A state moves one step at a time under one of 3 hidden systems, and each row is a state written as 32 numbers. Each run below is a few steps of one system.
path 1, Z:
[[  0  12  23  -4   1  -4  -9  -2  14  17 -22 -18   2 -18   9  -3   3  26
   18 -27   2   0   1 -17  -3  -2  16   1  14  -2   5  -4]
 [ -2  18  19  -3   1  -3  -4   3  15  15 -12 -16   8 -24  11  -1   8  23
   20 -29   5   2   0  -8   4   4  17   2  -5   0  12  -9]
 [ -9  19   8  -2  -2  -1   1  10  13  13  -3 -12  14 -22  12   2  10  20
   10 -32   4   4  -5  -1  10   5  11  -1 -14  -4  14 -15]
 [ -8  18   1  -4   0   3   5  12  11   7  10  -8  16 -19  10   6  12  11
    0 -29   3   4  -8  10  18   7   1  -2 -22   0   8 -17]
 [ -9  12  -8  -6  -2   3   9  13   7   1  22   1  17 -13  12   6   8   1
   -9 -21   1   7 -10  17  23   7  -4  -2 -30  -3   6 -16]
 [-10   8 -12  -2   0  10  10  12   8  -7  28   3  16  -4  12   5   6 -12
  -12  -7  -1   9  -6  22  20   7  -9  -6 -36  -3   6 -14]
 [-10   1 -12  -1   2  15  12   8   8 -12  31   3  11   8   9   3   4 -23
  -14   9   0   8   3  23  19   8 -11  -4 -38  -6   5  -6]
 [ -6   1 -15  -2   2  16  11   1   2 -14  34   5   5  18   7   0  -1 -28
  -17  22   1  11  10  24  14   3 -12  -4 -32  -5   5  -1]]
path 2, V:
[[ -6  -2 -12   2   7  14   0  13  15 -12  32   1  -1   9  14  -1   4 -28
  -11   6  -9   9  10  19  21   3 -11  -5 -30  -8   7  -6]
 [ -5  -3 -15   8   7  16   3  16  16 -16  31   1  -1   5   7  -8   2 -28
  -17   2 -11  10   8  15  25   3 -15   1 -31  -8   9 -10]
 [ -5  -4 -20  12   9  18   7  18  11 -20  26   3   0  -1   2 -11  -1 -25
  -17  -1 -12   4   3   9  18   4 -17   3 -29  -3   8  -7]
 [ -5  -2 -23  13   9  18  12  17  10 -19  22   4   3  -8  -5 -11  -2 -18
  -24  -6 -10   5  -4   5  18   5 -17   2 -25   3   6  -6]
 [ -4  -2 -23  15   5  17  14  16   4 -16  16   1   6 -17 -11 -13  -4 -10
  -25  -9  -9  -1  -9   2  15   3 -17   2 -18   5   2  -7]
 [ -7   5 -20  12   5  14  17   9   1 -11   6  -2  11 -21 -17 -11  -6   0
  -22 -14  -2  -4 -12  -3  10  -3 -11   7 -15   7   0  -8]
 [ -7  11 -20   8   3  10  22   3   0  -5  -2  -9  11 -25 -20  -8  -7  11
  -16 -13   4  -7 -10  -4   3  -1  -5   2  -6  11  -4  -2]
 [-10  11 -14   5   2   6  24  -1   1   3 -10 -13  13 -30 -18  -6 -10  23
   -7 -14  12  -6  -6  -5  -6  -1   7   1   0  10  -2   0]]
path 3, J (8 x 32):
[[-15  17  26 -17  -8   2   9 -10  11  22  -8 -22  17 -19   9   0   6  19
   17  -8  19   3   5   5  -9   7  28   0 -12  -6  -2  -4]
 [-18  17  20 -16  -5  -2   9 -12  12  22  -8 -17  16 -18  15   9   3  22
   19 -14  22   8  13  10  -8   2  25  -7 -17 -10   2  -1]
 [-18  18  15 -15  -2  -5   7 -11  12  19  -7 -14  14 -16  15  15  -5  20
   17 -13  24  10  19  12  -6   0  19 -16 -18 -14   2   0]
 [-16  17   5 -11   3  -8   3  -8   9  14   1 -13  12 -13  19  19  -7  16
   15 -16  20  11  23  13  -5  -4  13 -17 -19 -17   2   1]
 [-11  14  -7  -9   6 -11   2  -8   5   9   9  -2   9  -9  14  22 -11  10
    8 -12  15  12  21  15  -4  -6   2 -16 -19 -14   6   1]
 [ -5  11 -20  -6   7  -5   0  -4   8   2  15   3   7  -1  14  23  -8   4
   -2  -8  12   8  14  10   1  -7 -11 -16 -14  -9   4   1]
 [  4   5 -28   1   9  -4  -5   1   3  -5  20   9   4   3   9  21 -11  -1
   -6  -4   3  11  12   9   6 -10 -20 -13 -10  -4   3   3]
 [  7   1 -36  10  10  -1  -8   1  -1 -12  19  15   0  12   6  17 -12  -9
  -14  -1  -4   6   8   3   8  -8 -28 -10  -4  -2   8   3]]

Which system made each run below?
path 4, 5 rows:
[[  8 -12  -2   5   4  17  -8   0  10 -11  18   1 -18  25   3 -18  10 -29
  -16  24 -24   4   3   0  16  -2 -13   9  10   2   2  -1]
 [ 10  -9  -4   9   1  18  -3   4   1 -13  16   5 -11  23  -4 -19  10 -27
  -20  22 -25  -2 -13  -3  20   3 -17  13  10   9   6  -4]
 [ 12  -4  -9  11   0  18   4   9  -6 -15  13  10  -3  19  -9 -20  14 -21
  -22  13 -19  -2 -25  -5  21   9 -19  17   5  18   7  -4]
 [ 16  -2 -11   8  -4  16   4  10 -14 -11  10  12   8   7 -10 -13  12 -10
  -24   1 -15  -9 -39 -11  20  11 -19  15   7  23   8 -11]
 [ 12   7 -11   7  -4  12   8   6 -18  -2   4  10  14  -2  -6  -5  15   6
  -21  -9  -6  -8 -46  -9  16  12 -17  13   5  27   6 -15]]

V
path 5 (5 x 32):
[[-15  22  -2  -9  -5   1  18  -7  -6  12  -2  -6  27 -15  -1  15  -2  20
    2 -10  24   1  -3  11  -7   7   6  -6 -17   2   3  -2]
 [-11  21 -11  -5   0  -1  16  -6  -8  10   0  -4  22 -14  -6  19  -6  20
   -1 -10  24   0   2  10  -9   3   1 -11 -12   5   0   2]
 [-10  17 -18   0   2  -7  11  -7  -4   7  -2  -2  19 -15  -5  23 -11  21
   -1 -13  22   3   2   7 -12  -1  -6 -10 -11   1  -2   5]
 [ -3  18 -26   7   6  -8   8  -7  -5   3  -2   0  13 -14  -5  23 -14  17
    0 -14  16   3   7   1  -9  -6 -12 -13  -4   1   1   7]
 [  2  11 -31   7  13  -7   2  -4  -5  -1   0   5   5  -9  -5  21 -21  15
   -8 -12   9   1  11  -2  -7  -9 -17 -11   5   1   1   8]]

J
path 6:
[[ 16 -11 -25  19  15   7 -20  14   8 -21   9   9 -22  14  -1  -2  -5 -14
  -13  -6 -20   2   6 -15  13 -10 -31   1  20   6  11   2]
 [ 18 -11 -25  23  13   9 -13  10   2 -18   8  12 -18  11 -10  -5  -8 -13
  -20   0 -21  -3  -3 -18  10  -6 -32   3  20  10   4   0]
 [ 15 -10 -29  19  10   8  -6   9  -8 -18   2  13 -12   7 -15  -7  -8  -8
  -23   1 -12  -7 -13 -16   6  -4 -30   3  20  14   1   2]
 [ 16  -7 -28  17   6   5   3   3 -15 -14   1  13  -6   1 -19  -5  -7  -1
  -22   1 -10 -11 -17 -16   0  -4 -27   5  23  18  -1   4]
 [ 12  -1 -25  14   2  -1  10  -4 -22  -7 -11  13   3  -3 -25   0  -8   9
  -22  -1   0 -14 -23 -14  -6  -3 -23   5  25  21  -4   4]]

V
path 7 (5 x 32):
[[  9  20 -15   8   0  -9  -5   4  -1   6  -4   4  15  -8   8  25  -1  23
    6 -27  11   0  -9  -6   1   5 -12  -5  -2  10  13  -5]
 [  2  14 -25   8   7  -6  -3   6   2   2   8   8  11 -11   7  22  -5  17
   -3 -26   8   5  -3  -1   5   1 -16 -12  -5   5  11  -6]
 [  4  12 -26   6  10  -6  -1   8   3  -4  13   6   6 -12   6  19 -10   7
   -7 -23   4   8   6   6   9  -7 -22 -10 -11  -5   5  -4]
 [ -3   3 -25   6  14  -1  -5  10  12 -10  18   1  -3  -8   5  13 -14  -4
  -11 -12   0   9  18   5   9  -9 -18 -10 -17  -9   5  -2]
 [ -9  -4 -21   8  15   6   1   6  24 -12  24  -4 -11   5   7   3 -14 -18
   -9   1  -5  11  32  11  11  -7 -12 -13 -15 -12   2   0]]

Z
path 8, 5 rows:
[[ 13   3  -4  13  14  -2 -20  16  19  -3   0  -6 -14  -9   7  -3  -3   6
    2 -34 -18   4   7 -17  16  -7 -16  -2  11  -2  15  -7]
 [  4  -1  -1   8  12   3 -21  19  27  -1   6  -6 -16  -5  19  -6   1  -5
    3 -25 -16  11  13  -5  22  -5  -9  -2   2  -9  15 -11]
 [ -1  -2   6   2  10   7 -17  19  30  -4  15  -9 -17   2  19  -9   7 -14
    5 -18 -17  14  15   3  27  -1  -5  -3  -9 -11  11 -12]
 [ -3  -1  10  -2   4  10 -12  17  32  -5  25 -12 -10   7  24 -11  12 -18
    4  -6 -16  15  17  10  26   2   1   1 -20 -12   8 -13]
 [ -8  -2  14 -10  -2  16  -9  10  25   0  27  -9  -5  14  27 -10  13 -22
    2   7 -11  16  16  17  21   5   6   1 -20 -14   7  -9]]

Z
path 9 (5 x 32):
[[  8  -8  -4  10  14   7 -25  10  25 -10  17  -1 -27  21  17  -9  -1 -21
   -4  -1 -22   9  20  -4  20 -10 -15  -3   9  -9  10  -1]
 [ 12 -10 -13  12  13  11 -20  11  19 -16  19   3 -26  15   6 -10  -3 -24
  -13   2 -24   7  15  -6  22 -11 -21   1  11  -5  10   0]
 [ 12 -12 -16  17  11  16 -14  12  13 -19  16   7 -21  14  -2 -15   0 -25
  -22   5 -29   4   3 -11  16  -8 -25   6  11   6  10  -2]
 [ 13 -13 -20  23  10  17  -4  13   3 -20  13   9 -14   9 -10 -16  -1 -21
  -22   4 -24  -2 -11 -12  16  -3 -26   9  13  12   7  -2]
 [ 14  -8 -21  19   4  15   1  15  -8 -19   7   9  -4   2 -17 -16  -2 -14
  -24   2 -19  -8 -22 -17  13   2 -30   9  13  17   4  -2]]

V
path 10:
[[  9  -9 -12  16  15   6 -17  13  21 -11   1  -4 -26   3   0 -12  -8  -8
   -5  -9 -20   3  18 -13   9 -12 -17   1  19  -3   5   3]
 [  8 -12 -13  17  13   8 -13   9  14 -15  -1  -2 -25   5 -10 -14 -10  -8
  -11  -1 -20   2  11 -19   8 -10 -16   1  21   2  -1   5]
 [  8 -12 -17  19  12   7  -5   5   4 -14  -2   3 -23   5 -14 -19  -8  -9
  -13   4 -14  -3   4 -18   6  -9 -17   3  25   9  -3   3]
 [  9 -11 -16  16   5   8   1   0  -1 -11  -8   3 -14   5 -19 -17  -5  -4
  -15   6 -10  -9  -6 -19   1  -8 -14   7  28  13  -5   3]
 [ 10  -7 -15  13   3   6   5  -2 -11  -8 -11   5  -8   3 -23 -15  -5   3
  -18   9  -7 -12 -14 -20  -3  -3 -12   8  28  20  -8   1]]

V
path 11 (5 x 32):
[[  8  11 -27   8   4   1  -5   8  -2  -4  22  14  14   2  11  15   5  -2
  -13 -15  -5   4 -19   5  22   3 -25  -3 -15   8  15 -13]
 [  6  10 -28  12   6   2  -3  11  -2  -6  19  12  13  -2  11  12   0   3
  -13 -22  -4   3 -14   2  17   2 -26  -5 -15   5  12 -13]
 [  5  13 -28  10   9  -3   0  12  -2  -4  13   9  11  -9   5  13  -3   5
  -11 -26  -3   2 -10  -1  12  -1 -23  -8 -13   6  11  -8]
 [  0  13 -28  10   9  -5  -2   8   4  -4   9   6  11 -17  -2  16 -10  11
  -10 -26   3   3  -3  -3   9  -4 -21  -9  -5   4   5  -4]
 [ -1  10 -30  10   8  -5   3   2   2  -3   2   0   7 -17  -7  16 -16  13
   -7 -21   4   2   5  -5   3 -10 -16  -5  -5  -1   5   2]]

V
path 12 (5 x 32):
[[  7   4 -23  14   1  12  11  10 -11  -9   9  10  17 -13 -10  -8   4   3
  -27 -16  -7  -6 -35 -10  15   8 -22   8  -6  21   7 -13]
 [  4  14 -20   8  -1   9  13   8  -9  -2   0   3  17 -20 -14  -1   3  14
  -18 -21  -2 -10 -34 -11  10   5 -13   8  -3  20   6  -9]
 [  2  17 -16   9  -1   0  13   6  -7   4 -10  -2  20 -24 -13   4   2  25
   -9 -24   9  -8 -23 -10   1   6  -7   5   2  18   7  -5]
 [ -2  17  -5   7   4  -7   8   3  -3  10 -20  -4  15 -27  -7   9  -2  31
    8 -28  14  -7  -9 -12  -9   6   2  -4  -1  11   5  -3]
 [ -5  16  -2  -3   5 -12   3  -4   2  14 -21  -8  14 -23   0  13 -11  34
   14 -31  19  -2   6 -11 -16   1   9 -10   1   2   5   1]]

V
path 13, 5 rows:
[[-17  -5   2  -1   7  14   8   4  26 -10  13 -19 -14  -8  -3 -13  -8 -14
   -5  10  -3   9  33  11  -1  -8   9  -2 -13 -16  -8   6]
 [-11  -8  -2  -1   8  16   8   5  21 -12  12 -18 -12  -3  -8 -16  -9 -18
  -11  11  -6   6  26   8   2  -8   7   2  -9 -11  -8   5]
 [-12  -9   0   2   5  19  13   4  17 -15  11 -16 -13  -2 -14 -22  -4 -22
  -15  17  -9   3  14   5   4 -10   3   4  -6  -5 -10   3]
 [ -9 -13   0   3   2  23  15   6  14 -13   7 -13 -12  -2 -15 -27  -3 -19
  -19  16 -10   1   7   3   7  -5   4   6  -4  -2  -8   1]
 [ -8  -8   0   4  -2  21  18   8   7 -13   5 -11  -4  -4 -16 -32   1 -17
  -22  16  -8  -4  -2   1   8  -1   2   9  -1   6  -9  -3]]

V
